128 stands for zero in the data rows.
Here are some points, each followed by its number:
[129  68 177 102  67  97 124 157 156 137  65 131  64 165 117 111 189 151
 109 149 122 174 206  72 150 150 140 156  76 113 127 129  99 149] 0
[131  31 149 134 148  93 140  62 196 136  94 156 172 138 221 154 137 130
 146 177 106 144 204 148  84 164 178 153 116  93 159 177 110 156] 1
[212  76  37 120  52 165 114 172 138 191 212  88 112 127 144 150  86  65
 238  33 160  93 188 254 186 112 112  16 107 146 156 180 149 160] 2
[ 53 156 122 196 117 140 122  79  77 123  94 118 125 134 124 103 129 167
  89 153 108 132  79  81 111 143 135 135 145 157 156 117  87 130] 3
[204 128 185 157 104 134 149 149 145 150 161 109  73 147  84 131 173 173
 161  46 155 130 170  97 198 104 165 135 110 199  65 143 142 166] 4
[ 31 126 136  82 135 208 133 139  60 156 157 175 212  89 126 112  83  74
 126 118 122  91  65 195 108  60 187 150 124 152 190 135  94 114] 5
[169  60 135 115  58  90 146  75 128 128  97  45 156  98 128 143 144 104
 166 186  50 172 184 170  91 116 119 128 127 151 164 125 108 108] 6
[127 210 111 139 117 137 124 172  35 136 178 171 109 106 119  42  98  88
 166  80 185 101  61 224 130  79 155 124 191 200  75 138 128 109] 7
[ 73  74 146 109 119 132  61 120 133 110  63 100 124 127 149 115 150 101
 122 121 110 155  93  39  54 104 166 152  94 105 178  97 105 105] 8
[156  50 162  81 143 108  85 133 180  80  95 118 146  83  91 148 152 102
  87 202  82 187 162 141 108 139 122 126 101 156 153 101 164 132] 9
[132 174 165 110  67 141 134 128 111 105 155 188  69 177 127 141 118 123
 185  10 156 130 122 165 113 144 150 121 111 155  58 174 103  99] 10
[ 80 174 153 128  90 213 153 132  72 137 114 150 157 159  86 138 102 158
 113 239 105 120  35 122 106 123 192 169 169 129 196  85 158 116] 11
[ 65  72 112  63 122 147  63  86 145 138  68 125 152  80 132 107 134 124
 114 147 176 113 115 135  99 111  93 135  85 128 116 126  93 101] 12
[101 199 120 161 128 160 141 124  16 133 139 162 186 128 127  86 103  74
 183  77 103 103  54 119 142 100  86 155 143 148 121 164 102  82] 13
[167 194 157 225 134 180 173 136 199 125 143  80  55 132  42  83 201 225
 107 159 139 112 147  46 150 156 153 139 159 113 224 111 196 123] 14
[151 140  70 145 135  86 147 118 101 105 176 138 128 128  90 195 142 130
 101 114 148 132 132 135 105 108 103 107 153  89 104 102  96  45] 15
[ 28 209  91 121 119 212 159 121  69  75  64  95 164 145 141 118 111  52
 105 159 102 126  61  71 129 119 106 146 124 194 109  47 126 142] 16
[164  69  89  67  96 108 108 162 172 160 181 108 100  94 146 162 129 108
 240  32  90 113 180 218 121  91 113  73 111 199 112 155  91 119] 17
[132  87 156 138 130 215 150 146 194  97  69 108 167 105 151 102 129 106
  91 185 162 106 129 123 145  98  69 117 137 134 122  47 168 160] 18
[157 166  52 141 142  91 133 138  33 158 161 175 178 166 143 123  49 121
 152  73 189 114 125 158 135 108 108  45 125 147  86 141 115 172] 19
[115  58 152 148 132 175 107 183 130 183 150 127 111  26 109 104 102 128
 106 194 104 186 176 174 106  77 163 116 147 127 153 162 146 127] 20
[141  39 185  86 194 112 131 134 134 134  78  98 165  96 100 140 159 108
 105 229 107 166 164  84 127 110 150 155 125 138 142  53 191 114] 21
[128  59 148 174 123  95 146 150 146 178 166  72 124  74  60 127 137 121
 127 146 121 175 165 143 100  70 101 142 208 108 223 139 219 114] 22
[235 118 127 188 145 119 138 119 124 193 179  46  48 121 165  59 143 179
 211  51  81 115 176 197 120 108 112  57 172 145 187 167 112 110] 23
[142 123 143 152 123 122 105 133  85  94 106 132 108 147 103 186 121 169
 231  67 139 164 130 193 109 179  77  91 132 157 192 160  52 112] 24
[191 126 115 152 142 145 125 113  74  72 150 163 207 119 196 135 108 148
  77 126 173 139 144  96 151 131 137 139 122 147 102 100 118 127] 25
[145  18 181 103 157  86 152  76 255 144  67  64 177 102 147 209 153 130
  93 229  53 121 171  71 169 141 117 224  84 100 174 138 118 171] 26
[168 191 128 130 107  89 156 171 152  35 145 113 162  97 110 137  39 100
 117 114 137 144 160 205 157 122  90 113 165 185 129 151 135 144] 27
[153 179 127 101  74 105 174 140 135 221 136  65 120 189 139 145 144  80
 233  12 110 155  70 181 133 109 137 116 104 151 157 201  86 124] 28
[142 173 155 179 198 162 209  74 151  70 121  72  96 147  65  74 229 242
  73 215 149 108 112  75 119 131 132 127 154  85 167 103 215 126] 29
[189  94  70 159 112 117 127 136 193 110 111  77 165 195 148 158 172 125
 206  90  76 130 104 188 103 151  70 102 132 100 155 151 108 113] 30
[166 122 127 119 161 147 101  82 149 134 147  59 109 200 110 105 162 185
 210  37 119 152 138 124 210 155 133 129  99 169 144  77 121 142] 31
[ 69 109 166 122 116  94  80 168 148 125 108 104 191  66 119  69 108 121
  74 221 146 160 183 100 179 158 135 145 131 103 125  95 191 117] 32
[179 143  95 155  91 111 102 137 166 159 116 179  77  93 156  86 168 126
 171 131 117 138 125 104 153 207  90 148  45 150 114 193 123 120] 33
[184 252 118 151 180 161 159 134 110 110 130 140  93 113  82  79 170 152
 134 204 149 133  94 158 155 117 121 177 151 150 133  90 162 167] 34
[178 173 170 134 110 156 173 209 125  92 132  74 123  72  95 125 126 148
 144 206 108 128 147 139 177 108 138 142 180 150  91  81 216 165] 35
[ 80 221 213 132 138 224 178  86 103  85  77  57 140 156 186 106 139 142
  88 255  73  98  13 131  85 107  82 204 177 102 147  26 158 130] 36
[177 224 112 183 153 152 158 113  98 100 180 140 155 139 130  88 144 138
 159  93 189  56  87 160 127  85 108  27 174 129  96 103 146 112] 37
[134  66 197 108 111 129 127 126 220  93  89  65  57 112  73 141 197 133
 140 129  83 188 223  16 231 187 179 176  43 142  98 145 179 113] 38
[ 70 201 115 164 133 166 111 184  67 156 138 144 100  96  92  96  91 107
 117  96 125  93  90 134 151  98 131  86 170 156 148 138 114  61] 39
[115  74  88  78 111  82 125 112 168 150 147 141 110 140 171 133 138 125
 129 128  70 171 210 114 146 174  95 137 145  88 164 196  89 123] 40
[147 100 164 111 139 158 171 149 199  77  60  92 147  75 123 135 141 159
  19 255  92 121 188  72  65 137 136 168 149  21 190 145 205 130] 41
[215 149 111 103 154 149 152 160 144 106 149  87 107 130 111 152 144 157
 154 117 129 143 218 205 230 126 106 130 198 104 101  26 186 211] 42
[127  54 183 114 132 123 134  82 139 175 133 103 160 173 114  67 166 162
  76 161 185 125 147 137 101 130 187 158 113  79 204 185 142  70] 43
[178  77  49 197 137  88  90 153 202 190 197 100 100 107 184 101 146 181
 147  90  91 135 143 211 147 200  88  30 175 130 177 168 114 100] 44
[116  77  93  97 146 103 120 130 123 149 116 237  88 179 116 145 138 113
 122 138 123  97 132 109  42  94 150  95 114 207 188 160  88 114] 45
[158 143 144 170 132 131 115 102 169 119 128 112 108 157  76 116 157 153
 128 104 158 161 149  54 154 129 125 145 112 129 109 149 144  87] 46
[100   0 141  92  55 140 161 148 116 178  89 143 136 105 127 157 115  56
 122 154 101 107 146 187  23  98 171  93 148 105 186 208  77  95] 47
[100 133 216 193 137 184 118 180  87 151  94  93  93 111 147  87  72 134
 116 172 100  91  94  83 130  86 156 168 152 143 139  58 176 172] 48
[138  53 178 131 115 136  81 159 217 107  56  70 147 166 203 151 183 119
  97 181  88 185 209  48 146 201 106 159  30 107 165 185 120 152] 49
[161 184 211 166 178 179 162  82 175 127 127 123  55 137  99 102 180 190
  95 104 126 150 159  96 125 119 195 155 198 144 125  89 196 152] 50
[131 173  56 110 140 176 108 151  84 149 111 171 153 166 114 116 116 128
 166 148 153 144 105 117 121  69 123  75 206  81 142  97 143 122] 51
[153  80 166 149 134 156  75 108 160 155 151 153 138 107 170 114  73  99
  53 207  96  96  92 109  63 124 154 175 183 145 204 158 119 144] 52
[120  80  89 111 154 119 110  88 190  62  49 155 195 164 128 132  77 106
  62 184 113 159 121  65 100 146  92 184  66 102 112  96 151 125] 53
[ 96 233  75 114 176 177 117 127  80  50 124 212 179 167 167 159 100  92
 104 108 178 111  59 128 177 154 109 135  93 201  51 104  98 108] 54
[116  87 179 104 131 174 137 130 170 109  95  73 177  74 141 128 129 113
 124 229 141 145 151  78 144 141 140 209   0 115 142 153 130 154] 55
[104 122 174  92  94  84 125 119 195 126  98  98 138  38  73 159 111  63
 111 176  93 159 202 131 106 143 114 114  94 128 148 106 131 142] 56
[ 78 118 112 118 198  88 176  64 107 132  45 171 167 135  73 107  88 165
  58 228  52 139 114  95  84 101 134 166 144  50 107  79 112 140] 57
[130 152 113 166 174 106 139  86 132 144 129 180 139 161 139  84 169 200
  96 154 128 123 158 145  64 169 139 114 201 138 162 118 164 108] 58
[134  56 186 115 117 131 124 121 213 159 107 121 146  65 154 124 152 170
 156 149 147 122 215 141  87 173 138  97 117 122 146 160 127 109] 59
[227  57 159 178 157 156 112 130 215 114 170 115  62 160  97 112 161 146
 223 104 245 106 209  89 184 148 111 151  73 144 158 157 114 134] 60
[ 90 110  97 159 182  97 102 117 150 146 120 160 187 156 153 138 118 192
  25 180 106 147  49  81  78 152 122  93 111  79 144  74 116 111] 61
[116  23 159 117 115  50 136  76 170  95  98  87 180 179 123 146 119 109
 161 209  87 106 118  83 103 130 137 131 134  78 174 105 110 122] 62
[145 255 161 176 149 179 120 136 135  91 120  75 143 175 101 148 114 178
 148 117 106 155  75 101 172  80 154 157 196 115 117 102 127 204] 63
[151  67 147 183 152 111 175  97 184 128  87 133 128  82  91 151  83 117
 107 198  57 151 187  98 163 125 102 158 115 103 129  58 136  83] 64
[127  96  86 117  93 162 132 120 135 144 157 126 168  88 136 135  45 114
 111 138 133 102 153 151  56  95 111  88 131 122 156 131 105 122] 65
[118 121 102 164 166 121 124 172 100 127  78 135 128 231 194  84 148 136
 149  69 147  77 134 124 160 139 150 169 114 143 137 137 161 140] 66
[116  37 133 162 116  56 146  83 183 105 153 164 151 181 158 166 136 132
 117  94 120 186 147  87  79 150 106  53 100 130 203 185  61  94] 67
[194 116  74 131 156 164 141  99 180  69  97 122 189 166 103 207  99 136
 167 142 103 144 150 181 104 129  29 130  98 133 119 156 102 176] 68
[117  87  44 104 144 107  88 126 113 191 189 119 155  84  92  78 134 116
  87 181 115 178 159 177 152 186 146 139  86 100 162 114 102 151] 69
[133 183 156  87 115 196 158 107 144 125 116 111 119 123 104 113 137 140
 103 244 103 158 100  90 116 133 173 179 162 137 143  80 178 174] 70
[ 54 205 105 104 180 209  69 127  62 137 124 143 129 163  94  99 133  95
 102  83 184 120  82  95 173  98 132 181 148 123  73 124 129 115] 71
[162 148 132 187  67 199 142 130 172 128 114  46  42  67  76 153 149 131
 183 118 135 156 216 170 201 146 101 118 103 138 135 121 160 164] 72
[ 45 181  80 117 135 178  93 115  43  72 116 200 196 159 155 166 116 127
  74 180 128 152  24  88  83  84 133 141 114  85  32  96  83 125] 73
[193 107 132 123 150  76 103 197 146  86 155  77 164 106 120 173 104  84
 102 192 127 142 246 172 134  91 120  74 118 105  89 118 205 124] 74
[ 57 133 113  91  98 177 136 162  50 141 149 177 144 143 153 111 110  86
 138  45 113 118  70 170  84 167 161 126 148 115  94 160  62 137] 75
[113  76 199 217 111 113 183 150  79 104  53 142  95 141 118 107 136 151
  89 175 133 137 124  60 106 100 152 146 150 128 222 119 120 130] 76
[213 112 138 105 127 130  95 168 144  80 109 101 122 150 127 185 137  74
 141 157 102 180 201 121 180 105 118 159  85 150  56  76 110 133] 77
[141  39 164 138 113  99  88  64 227 167  91 139  95 198 120 117 122 165
 136 162 112 170 162 118  93 138 107 152  91 118 205 201 142  67] 78
[ 83 202  99  97 124 104  96 115 116 127 158 105 110 115 127  98  75 145
  84 118 113 126  99 171 150  98 151  86 172 102  96 120 141 154] 79
[166 105 173  97 151 134 138 103 181  56  69  78 183  99  97 131 188 124
  45 255 101 121  94  84  82 146 140 138 153  70 122  87 207 182] 80
[ 84  83  92 131 133  78 161  62 134 126  69 149 218 125 151  97 133 120
  29 157 114 128 118  95  82 175 122 102 142 104 154  70 104  84] 81
[233  71 139 148  61 108 159 143 246 132 146  52 102  89 107 148  88 123
 178 168  93 151 234 255 215 139 104  53  49 111 167 178 122 158] 82
[156 138 175 102 128 102 148 135 157 118 118 111 117 117 153 121 141 154
  94 210 144 148 165 117 222 148 100 118  64 128 112 125 165 111] 83
[115  99  74 130  94 119 121 123 138 116 144  75 105 122 122 214  93 103
 192 181 132 121 194 149 121 134  83 124 105 133 162 185 112 161] 84
[ 69 167 140 129 130 164 129 178  69 140 150 180 131  95 122 114  14  49
 124 160 141 109  91 144  62 100 142 110 199 149 129 153  99 121] 85
[155 153  87 139 132  80 124  93  99 111 173 176 141 150 148 125 138 168
  55 165 155 119  76 103 117 111 125 111 212  71  86  96 170  79] 86
[107 119 123 116 119 126 152 154 146 144  94 149 180  73 109 177  98 121
  73 239  84 125 171  81 131 163 100 160 148 126 129  68 163 157] 87
[ 71 230 173 129 112 231 151 144  86 102  44 106 155 111 119 120 175 116
  68 238  77 133  53  94  63 116 160 220 199 121 132 100 210 130] 88
[117 143 163 196 151 105 107  79  85 103  99 143 189 178 118 119 174 129
  59 184 140 115  88  38  54 199 164 117 165  47 103 119 152 106] 89
[160  83 123 107 157  65 156 178 228 155 120 122 123  98 137 182 143  61
 129 150 104  65 162 157 127  89  99  56 107  64 164 158 103 106] 90
[200 105  86 184 144  70 208  97 133 155 108  73 127 159 123  69 189 183
 149  76 109  95 175 128 123 187 141 155 141  78 220 130 145 130] 91
[134  60 144  56  97  99 157 211 210 134  67  73 138  71 125 213  80  39
 149 148  49  85 198 180 174 105  78 145  75 162 154 172  89 146] 92
[232  45 235 146 152  91 163 154 220 172  80   0  47 104  58 122 168 221
 121 184 138 187 232 172 167 164 191 130 188 124 255 153 134 108] 93
[140 140 111 153 134 116 147 102 151 124 106 175  97 140 108 113 108 134
 157 110 167 119 146 164 183  50 135 146 186 149 137 173 129 220] 94
[168 212 100 129 117 180 157 135  83 114 149 127 151 144 145  99 112 103
 110 120 152 136  98 156 146 114 150  66 171 105 145 131 118 130] 95
[174 101 171 156 108 126 130 123 186 189 237  47  73 108  78 122  85 154
 200  59 177 138 232 197 220 132 120  57 152 146 134 162  90 123] 96
[135 114 116 191 102  96 153  70  91 158 145 122 140 119 144  46 152 175
  64 123 145  65  79 100  82 127 169  43 213  65 158 140 116 138] 97
[130 146 136 153 183 104 182 150 151 117 148  80 156 114  96 145 131 143
 126 184 115  88 197 105 145 146 114  65 206 130 143  92 199 150] 98
[141  97 168 114 154  85 127 103 160  65  84 112 165 159 102  91 195 151
   0 255  87 164 109  29 137 120 117 133 138  71 127  93 166 165] 99
[117 127 132 103 130 171 137 136  85 223 137 171 145  75 156  61 117 105
 146  81 154  83  55 107  85 130 157  86 153 179 135 102  94  99] 100
[ 73 164 155  95 182 154 131 108  38 193 172 189 135 101 151 106 105 106
 155  32 122  81  86 182  99  90 133 159 108 180 141 201 111  92] 101
[ 98 222 128 132 152 199 118 126 112  34  84 113 153 142 121 161 136  49
  94 197 125 180  71 109 141 146  55 221  29 174  31  68 177 157] 102
[ 73 135  70 167 180 167  94  42  57 137 138 213 181 198 151  98 170 158
  35 146 181  96  23 112  65 142 159 135 136 149 115 123 129 110] 103
[ 57 176  86  91 132 198 105  59 114  95 133 191 170 152 142  44 144 104
 119  88 117 174   3 115 152 175 136 151  95 131  41  81  99 103] 104
[131  93 173 141 167  87 143 105 207 120  74  63 149  94 122 143 147 166
  62 255  78 161 115  23  91 117  92 129 162  67 114  72 202 206] 105
[146 155 120 157  66 100 109 111 137 116 133 117 120 136 150 116 138 132
 229  31 130  76  93 168 105 186 112 102  81 113 180 177 111 101] 106
[141 196 111 174 123 105 132 102  93  64 142 109 179 178 121 135 162 122
 142  93 119 124  77 163 121  90 114 179 149 150 124  81  99 109] 107
[ 93 192 159 168 107 155 109  94  87 115 189 160  86 180 106 139 111 105
 109 100 153  82  94 141 105 111 164 122 171 103 144  95 105 134] 108
[ 39  85 141  74 134 159  83 163 129 152 108 166  93 129 118 117 111  87
 139  97 185 167 128 147 115 146 114 179  71 184  97 191  79  77] 109
[135 184   6  91 168 109  61 120  48 132 129 152 189 193 169 189  82 100
 146  80 116 129  40 150 124 139 104  93  81 126  67 130 120 137] 110
[100 234 103  91 139 146  89 159  86  59 152 198 143 186 205 107  67  56
 115  44 241 118  11  46 238 145 104 131  28 165   0  64 110 114] 111
[149 146 165 139 117 149 143 131 112 153 162  93 107 147 124  99 150 148
 175  59 129 128 146 210 194 135 146  99 114 218 155 208 176 149] 112
[137 117 219 150  78 162 122 152 153 180 174 112  52 114  74  94 125 128
 153  88 160  98  88 153 131  85 155  96 184 179 154 166 186  92] 113
[112  56 157 158 153 147 137 158 224 101 111  60  83 117 111 181 127 132
 139 136 123 165 161  72 201 126 179 239  42 191  86 176 147 129] 114
[118 156 108 111 176 144 142 115  37 174 137 214 171 141 127  39  88 218
  51 101 125 107 151 154 134 153 132 123 193 108 211 123 110 192] 115
[135 156  98 108 149 102 126 140 112 105 136 144 119 153 140 117 103 101
 168 106 129 148  94 135 121 101 168 140 112 125 149 133 169 113] 116
[ 67 139 146 189 143  94 170 107 158  98 126 150 125 135 166  79 135 177
  71 182 117 106  77  15  75 143 108 159 117 127 180  61  90 117] 117
[161  11 157 144 163 107 154 129 202 140  90  60 128 110 119 170 179 176
 135 255 117 173 166  19 178 116 135 118  53 139 173 132 119 119] 118
[124 132  74  53 188  66 112 136  95  87 102 151 137 117 124 132  67 117
  69  99 163 117  70 113 107 145 130 117 105 149 115  72 127 133] 119
[171 180 129 118 128 134  98 112 133 170 220  80  75 199 113 113 140 153
 102 125 171 103 157 175 168  56  90 117 207 108 128  81 154 132] 120
[ 86 123 122 106 182 100 110  95 121 130 153 214 150 133 125 156 136  74
  62 154 180 136 130  22 131 162 144 109 115  82 143 105 130 193] 121
[167 115  16 103 140  69 120 107 179 148 120 149 126 143 209 208 119 123
 205  99 168 135 148 243 125 100 137  95 115 118 138 189  73 177] 122
[ 97  98 166 136 145 126 132 138  79 201 206 153  94  88  87  76 142 131
 210  32 199 130 140 202 111 139 163 115 158 162 155 201 131 114] 123
[189  35 150 103 130 110 142  92 179 188 102 146  34 174 135 130 170 165
 139 119 224 169 209 105 184 187 151 150  99 125 145 131 166  68] 124
[131  22 154 117 131  75 169  81 250 168 105  87 165 100 105 179  72 115
 105 221  35 103 190 167  76 110 122  83 174  69 249 162  95 135] 125
[142 146  97 148 176  78 107 118 127 153 127 169 136  82 134 185 100 162
  90 132 146 146  91 189  55 108 194  45 233  70 163 110 134 113] 126
[145  77  89 132  82  91 151 154 120 125 110 151 130 142 191 138 114 117
 179 120 180 184 114 109 176 159  87 157  63 179 117 182  88 168] 127
[ 47 236   0  10 169 155  83 108  51  93 111 255 188 149 166 149  83   0
 151 132 142 165  32 130 142 108 131 166 116 142   2  91 111 184] 128
[101 201 210 143  98 199 141  85  98  64  51  86 181  97 125  89 152 113
  34 222  80 151  20  51 106 125 187 255 161 124 174  33 154 161] 129
[107 133 180 161 121 113 148  63 164  62 109  59 133 126 152 117 148 136
 148 139  81 145 174  96 132 140 116 165  79  92 179  60 123 145] 130
Which three points above are nearest to each new point, looking only along the 7 directions in which the numbered points spread most? Their numbers follow each, nearest first.
[158  59 148  96 128  56 137 160 243 172 126 114 166 115 126 129 155 152
  98 144  98 169 168 159  60 156  87  88 158  96 182 129 132 160] 90 1 59
[ 92  94 153 133 118 105 140 152  70 126 119 140 119 204 126  46 107 132
  76 147 152  78 103  95  94 148 157 134 105 134 131 122 156  64] 3 45 8
[ 50 128 150 142 153 104  80  89  31 149 150 171 151 104 112 167 118 123
 114  98 120 127 122 172  36  94 169 188 154 131 149 146  45 117] 100 75 45
[171  57 130 116 143  87 154 123 116 179 173 110 132 131 105 227 126 207
 191  83 186 113 178 149 170 117 125  62 122 134 181 135  89 116] 44 40 94
[140  38 185 155 104 109 131 120 213  93 124 119 130 126  99 161 143 106
 123 179  59 120 197 115 143 173 116 172  77 118 211 116 180 106] 118 64 9
[ 49 116 141 162 155 169 141  99  14 153 180 183 132 101 132  62 115 107
 147 104 114  86  71 137  73 153 174  78 140 110 180 121 101  84] 100 108 101
[129  91 150 136 170 128  81 171 140  90 168 120 162 147 119  94 200 192
 144  69 122 113  94  98 186 172 129 143  60 143 114 119 119 184] 46 66 33
[103 183  77 108  73 110 107 162  49 115 190 155 140 150 147 119 103  95
 161  51 183 109  87 214 148 114  81 108  97 185  23  68 121 109] 19 110 54
[133  81 245 145 101  88 179 195 185 117  77  25 139  71  84 167 116 161
 108 195 128 117 255 130 142  89  98 148 183 151 230 123 134 171] 22 56 64
[169 125 126 108 150 178 142 129  85 106  98  87  97  55 143 145 136 176
 154 149 125 165 122 136 183 164 114 162 127  93  94  69 135 195] 18 83 77
[ 35 171 105 133 146 203 114 144  70  96 161 145 122  97 103 109 165 149
  89 121 136 105  49  51 155 147 154 127 123 150  95 126 127 130] 71 104 108
[118 129 199 143 108  95  86 152 149 143 144  92  44  68  97 155 141 183
 212 115 145 126 153 101 175 137 180  95 155 167 133 186  96 140] 112 113 4
[122  93 164 125 130 146  63  85 131 112 113 163 152 117 156 166  82  86
 171 141 148 134  61  75 114 132 140 193  96 137 114 125 104 105] 12 8 116
[108  55 133 145 180 110  92 150 189 117 126 168  91 227 119 138 144  92
 132 128  95 154 151 136  92 129 128 111 147 134 176 139  76  96] 40 45 67
[177 178  97 181 118  37 110 112 205 124 143  88 109 146 106 105 163 223
 148 167  53  50 157 133  89 176 130 113 175  90 160 145 110 143] 91 58 98
[158  34  75 170  89 104  62  68 218 131 128 107 182 116  82 155 133 116
 103 131  84 152 197  91  97 173 138 139 134  70 191 150 148 130] 1 40 62
[204  33 136 138 114  53 148 128 180 166 191  60  37 102 112 100 127 178
 179  36 142  94 200 166  97 185  83  30 166 123 140 196  73 111] 44 23 96
[ 97 105 135 120 151 160 168 139 122  81 131 105 145 108  97 135 105 106
 131 195  88 111 126  78 113  93 128 139 147  94 166  68 104 134] 18 87 70
[148 114 164 159  86 106 148  87 145 180 149  98 117 145 104 104 177 195
  83 125 151 126 127  97 167 147 115 112 116 127  98 190 159 100] 46 66 33
[162 192  98 132 165 143 148 156  71 129 177 136 118 135 125 130 128 151
 165 107 145 172  85 178 112 107 127 113 155 158 117 129 105 109] 95 94 108
[203  50 110 157 100  69  98 131 200 192 168 100  92 162 153 110 133 179
 224  44 162 108 255 167 163 151  93  57 116 124 179 197  79 142] 44 96 23
[178 139 125 190  90 145 164 164 134 190 165  43  94 163 113  67 130 204
 219  56 143 129 168 234 137 122 111  79 240 127 201 146 141 107] 23 112 96
[208  40 115 143  85  93 163 109 243 138 108  40  95  79 126 157 188 153
 121 190  80 162 237 122 163 185  52  92 187  69 237 142 168 161] 93 118 82
[ 62  96 144 126 113 125 112 140 164  85 109  92 171  84 169 201 161  84
 144 191  90  97 163 122 120 132 124 148  86 128 161 157 139 118] 56 9 6
[235  64 104 141  71  70 116 146 149 167 122  98  38  94  90 124 143 184
 211 104 136  75 216 157 127 126 159 151 185 135 148 135 136 122] 96 23 44
[155 121 138 144 108 115 107 139 141 171 147  81  22 179 104  85 169 165
 238  48 105  47 148 156 128 169 128  82 217 122 166 172 126 101] 23 112 24
[180 161 189 127 104 163 146 200 122 181 204  63  36 125  90  19 169 164
 153 110 169  65 166 232 173 134 151  83 178 115 120 126 182 122] 113 120 112
[ 97 132 115 184 128 199 114 156 119 163 171 207 152 164 108 155  47 180
 171  52 124 105 102 154 138 120 147   1 154 133  78 222 124 167] 19 94 95
[234  90  74  71 171  50  77 118 239 120 162 108 119 160 147 115 131 147
 150  93 142 197 255 181 193 107  85 113 187 109 207 162 157 149] 44 90 82
[ 84  81 133 139 117 118 122 131 162 152  83  73 183 113 153 157 131  96
  83 204  94 207 160 126 135 151 127 199 142 149 130 137 119 150] 9 56 64
[127 156 137 125  74 195 101 159 114 138 139  77 121 145 115 159 149  85
 138 142  65 108 107 125  90 118  92 168  86 125  92  80 183 136] 18 116 70
[109 161 160 143 128 156 199 144  44 154 239 147  79 123  70  56  77  87
 145  75 120 108 110 101  71 113 184  87 209 176 118 116 123 105] 39 100 108
[ 46 168 127 100 100 166 132 136  75 152 142 186 187  83 125 125  85  76
  93 127 135  47  46 184  76 101 207  66 101 165 157 155  56 108] 5 85 75
[204 148 195 196  97 132 155  75 148 154 185 104  82 138 143  99 146 206
 207  16  89 117 180 198 158 157 136  54 185 112 166 172 162 134] 23 112 44
[ 35 255  99 119 179 191 112  94   0 129 163 240 212 174 164  73 127 159
 128  75 217  56   0 154 100  64 147  62 215 109  96  59 134  79] 103 108 7
[218 172 143 155  87 109 142 118 122 170 100  63 122 187  89  69  92 174
 188  86 101 138 111 128  73 138 104 110 125 130 251 152 146  99] 91 24 106
[ 65 189 155 130 148 209 155 140 110  67 108 136 204 129 141 153  85  32
  57 192  83 150  55 118 127 114  84 181 108 145  22  64 142 184] 16 102 73
[108  76  84  92 109 113 123  86 171 188 190 194 139 123 128  89 166 151
 121 132 159  64  86 150  86  96 101  87 116  82 185 175 170  73] 45 69 115
[126 150 161 119 144 112  89 134 137  79 110 173 114 142 173 131  94 108
 136 194 163 135 159 185  78 110  74 156 145 155  99 122 104 113] 116 69 25
[147 255  21 135 101 219 147 165   0  64 187 138 158 227 182 131  93 114
 191  20 149  99   2 218  81 122  90 119 185 185  44  99 123 147] 13 7 37
[120 132  58 134 170 103 165 101 125 118 143 155 162 188 165 140 118 103
 107  97 103 143 137 149 110 164  87  98 155 131 128 154  93 121] 15 116 25
[148  51 183 145 114 170 132  89 180 126 109  75 109 150 104 115 213 135
 135 156 143 145 174  76 149 222 142 181 115 124 152 182 123 171] 0 118 78
[ 87  96 145 123 165 124 140 110  92  86 115 147 146 101 154 177  73  91
 146 129  75 147  98 129 126  88  84 153  93  63 173 168 128 164] 12 65 116
[122 155 140 136 144 139 181 150 110 153 198 129 122 103 147 119 130 137
 167 157 138  84 128 140 172  79 201 173 174 127 136 101 150 134] 94 79 39
[123 168 206 196 163 141 173 101 178  77 136 101 138 144 164 134 179 190
 107 146 149 121 121  62 123 128 117 106 149 110 203  62 136 127] 29 130 50
[137 124 183 100 139 203 209 124  88  96  70  67 133 134 138 119 127 118
 115 186 136  73 185 120 163  77 115 188 194 142 151  37 175 130] 70 48 18
[109  80 115 128  87 184 123 133 130 145 138 141 135 134 123 156 103  97
 168  68  75  98 131 119 138  80  99 159 112 158  93 151  97 126] 116 127 24
[156  91 114 121 122  98 119 100 203  32  95  71 137  94  71 134 134 120
  89 190  73 183 193  15 179 111  80 176 112  95 186  77 146 169] 64 118 9
[ 77  69  84 130  51 113 124 146 166 222 128 124 157  94 141 187 139  99
 199 184  60 178 159 139 113 148 161 180 138  78 146 142  84 146] 6 84 56
[149 139  26 104 141 104 148 101  87 117 229 129  88 123 137 147  64 119
 133   0 173 121 163 159 129  75 103  97 120 128 118 140 112 159] 19 15 94
[200 119 162 197 159 133 132 134 145  97 141 159  47 145 123 134 131 201
 182  25 148 118 144 111 202 176  78 101 109 138 104 122 132 120] 31 4 46
[130 216  76 108 143 205 120 119  55  22  70 144 187 129 111 122 154 128
 107 195  81 104  41 110 116  48  99 218  95 162  57  86 160 192] 16 102 73
[ 76 131  99 130 153 127 145  84  67 175 157 111 153 106 107 104 150 125
  62 154 128  87  77 105 107 151 168 133 202 106 148 144 129 122] 115 3 58
[ 65 192 116 184 181 196 206 131  94 165  84  76 154 143 123  67 156 176
  87 187  89 100  22  87  75 106 175 177 156 113 112  74 186 163] 11 88 36
[ 83 122  81 167  85 147 125 149 151  84 132 135 123 116 121 125  48 138
 148 155 132 108  99 112 107  97 160 115 103 146 141 118  86 138] 116 12 65
[ 96 104 168  88 116 104 113  83 121 139 134 166 141 164  72 171 100 121
 155 147 102 143 102 116  68 128 118 208  98 146 120 117 138 143] 12 8 116
[123  60 168 149 162 102 115  74  93 148 203 163 122 141 126  86 116 104
 142  92 154 130 144  75 122 169 201  68 113  66 148 156  97 103] 45 43 69
[215  90 219 207 143  84 131  95 234 180 196  76  53  81 101  87 160 223
 179  94 123 135 212 132 184 148 152  93 198 129 184 147 162 125] 93 23 96
[201 160 164 209  97  76 174 161  97 121 167  88  68 160  91  64 107 214
 203  28 102  81 139 188 138 122 129  79 224 154 176 198 149 171] 23 112 120
[112 129  99 131 151 151 132 135 160 116 112 113 118  84  97 183 138 137
 145  96  97 173 115 125 234 189 125 176 110 203 101 111 137 150] 77 83 33
[206  41 165 189 126  98 172 133 184 203 195  57  66 141  79 105 111 217
 151  81 137 120 210 194 173 120 213  70 225  81 232 218 172  99] 23 96 93
